First come named moves, each a turn or a mirror, each shown by rows before and after it. For each pair of rows after them, which moves, in which order, take the first row to the second? The first pair is done for you.
move J_883:
[ 25   4 -30   5 -26   6 -27 -27] => [ 31 -25  -9 -12  27  -4   4 -36]
[-10   0  -1   9   9   5   4   3] => [-9 -1 -4  9  2  8 -1  5]
[ 14  35  -6  -1 -14  11 -21   4] => [ 15  10  13 -15  36  -1  10  -7]
move J_685:
[ 11   2  20 -18  36  13  16   0] => [-19 -28  -9   4 -21  19   2 -20]
[-10  19   4  24 -29   6 -20  22] => [  5  32  18  18  -6   6 -16  35]
[ 24  20 -16  -6 -25 -16  -2 -15] => [ 28  25 -11  -8 -15 -15   2 -12]
[ 39  40  -4 -19 -14  18 -14  11] => [ 22  22 -22  -6 -46  25 -20   1]
move J_962:
[ -6 -15   3  -8  18   1  21 -10] => [  2  -3 -19 -15 -12   9   8 -21]
[ 7 -8 12 -6  2 -2 17 -2] => [  9  -3  -2  -5 -19   0   8  -7]
[ -3  27  19  25 -10  -3 -15  30] => [ 15  36  24  10   8  -5 -10  27]
move J_326:
[-29   8  11  20   1  -6  10  12] => [  6  30 -20  -7 -20   1   5 -11]
[-28  -7  19  15 -21  -2 -22  14] => [ 22   7  -6 -34 -13   6 -15 -22]
[ -1 -14   1  -1  12  -2   0   8] => [  0  -7  -8   5  -9   1 -12   9]
[ 21   3  -3 -12  13   1   4   0] => [-7 -3 15 14  8 -4  1 17]
Then:
(2 to 3 moves a pair)
[ 29  16 -22  -9 -10   7 -24 -13] => [  4  21  15  18  11  -2 -29  24]
J_326, J_326, J_685
[-30  -9  27  26  21   5  15  12] => [ 4 10 26 -3 45  5 23  3]
J_962, J_962, J_962
[ -8  26  -2  14 -39   7 -27  10] => [  2 -16 -26 -16 -28   8   0 -41]
J_326, J_685
[ 24 -21   9 -28  23  -7  26 -11] => [ 12  -7 -24 -15 -47   8  -3 -16]
J_883, J_326, J_962
[ -6 -42  14  12   5   4  14   3] => [ 35  11  17 -11  14   7   4  19]
J_326, J_685
[ 15   5  -9  -6   9  14   7 -24] => [-3 17 15 22 17 10  1  9]
J_326, J_883, J_685
[ 27  19  28 -11  38  -8   7  29] => [ 22 -30 -30 -28  -9   2  18 -37]
J_685, J_326
[-28 -24   2  -5   7   0  18 -40] => [  8  34  22 -19  36  -3   6  -9]
J_883, J_685
[ -3  13  27  12  26 -11   0  29] => [ 31  38  -2 -16   2  -3 -14  12]
J_883, J_326
[-30 -38 -10  21 -31 -11   9  -5] => [ 40   1  -5 -33  24  -8  25  -9]
J_326, J_685
[ 21  22  14 -22  53 -16  19  10] => [-12  45  -1  22 -25  -8 -27  34]
J_326, J_962, J_962
[-24 -23 -29  -1 -47  -9  -4   8] => [ 23   3 -37 -39 -28  -7  -1  -5]
J_962, J_962
[  1   8  10  -8  31 -17  21  -5] => [  4  30  13  -1  21 -14   5  11]
J_326, J_962
[-30 -39   2  13  -5  -4  14  -9] => [-19  13  28  21   9  -8  -4  34]
J_326, J_685, J_326
[-12  11 -34   0 -47 -25 -29   9] => [ 10   5  14 -23  47 -39  11  17]
J_883, J_326, J_962
[ 25  17 -14 -20   1   0 -14   3] => [  6 -21   7 -15  27  -9  10   1]
J_685, J_326
[  7  -4 -23  -3 -27   8  -5 -27] => [-9  1 27 21 19 -4  4 18]
J_685, J_326
[-43 -45  15  17  -9  -3  21   5] => [-15 -33  30 -10  32  -8  36   5]
J_962, J_962, J_962
[ 18  74 -12  16 -41   8 -33  39] => [ -6 -45 -54 -16 -31  10  27 -55]
J_883, J_685, J_326
[-14 -51   0  -7  13   0  30 -12] => [ -9  -1 -24  11 -55  12 -18   9]
J_685, J_883
[-37   3  20  36   4  -7 -19  27] => [ 30  11   2 -30  44  -4   5 -18]
J_685, J_326, J_883
[-16  19  -7  16 -39   1 -22  18] => [ 9 26 26 -8 30 -7  0 29]
J_685, J_883
[-37 -10   9  34 -30  -1 -23  17] => [ 14  25 -21   0 -48  11 -32  -1]
J_962, J_962
[ 22   9 -35 -18 -43  13 -21 -22] => [ 30   1 -34 -30 -27  14  -8 -35]
J_962, J_883, J_326
[  7  28  41  11  34 -20   2  31] => [-35 -40  20  19  11 -22  22  -6]
J_685, J_883
[ 20  10 -20  -7 -16   7  -6 -10] => [ 1 -8 15  6 29 -3 15 10]
J_685, J_326
[ 14  18  28 -28  34   0  11  41] => [  8 -30 -27 -45 -12  10  18 -19]
J_685, J_326
[-29  -9  25   8  22   5  10  13] => [-22 -28  -4  -9  -1  12  14 -22]
J_326, J_883, J_685
[ 35  18  -8 -26  16  -1   2  -4] => [ -7 -35 -21  -4 -11  -1   7 -28]
J_685, J_883, J_962
[ 14 -11  22 -39  17  -9   2  -8] => [ -7   5  12  -9 -38   1 -29   8]
J_326, J_962, J_962
[ 22  -2   0 -32  32   1  21 -19] => [-23 -30  16  -1  32  -6  26  -2]
J_962, J_962
[ 9  9 18 -1 18 -1  5  5] => [-15 -10   7  17 -14   2  -2  -1]
J_326, J_883, J_685
[ 26  10 -27 -17 -19  10  -8 -24] => [  8  -4 -32  -3 -36  11  -8 -22]
J_962, J_326
[ 18 -15  -2  -1  42   6   5  -2] => [-1 -3 11 22 36  2 -7 25]
J_962, J_685, J_326
[-42 -32 -14  23 -34   2  -6 -17] => [  3  34 -19   6 -44  12 -33   0]
J_962, J_883
[  8   7 -31  -9 -36   4 -15 -16] => [-28 -12 -16  18 -36  -1  -9  -1]
J_962, J_962, J_962
[  8 -12 -11 -22  13  -9  22 -14] => [ 11  -7 -21 -19  -7 -10  13 -19]
J_962, J_962, J_962
[ -7  25 -26  18 -34   4 -37  19] => [-16  23   9  30   5  -8 -28  45]
J_962, J_883
[ -1  11  38  20  41 -16   7  40] => [ 32 -16 -32 -34   4  -1  17 -40]
J_685, J_326, J_883
[ -6  -2  -5  -9 -38  12  -7   3] => [ -4   8   0  -4 -36  10 -12  11]
J_962, J_326
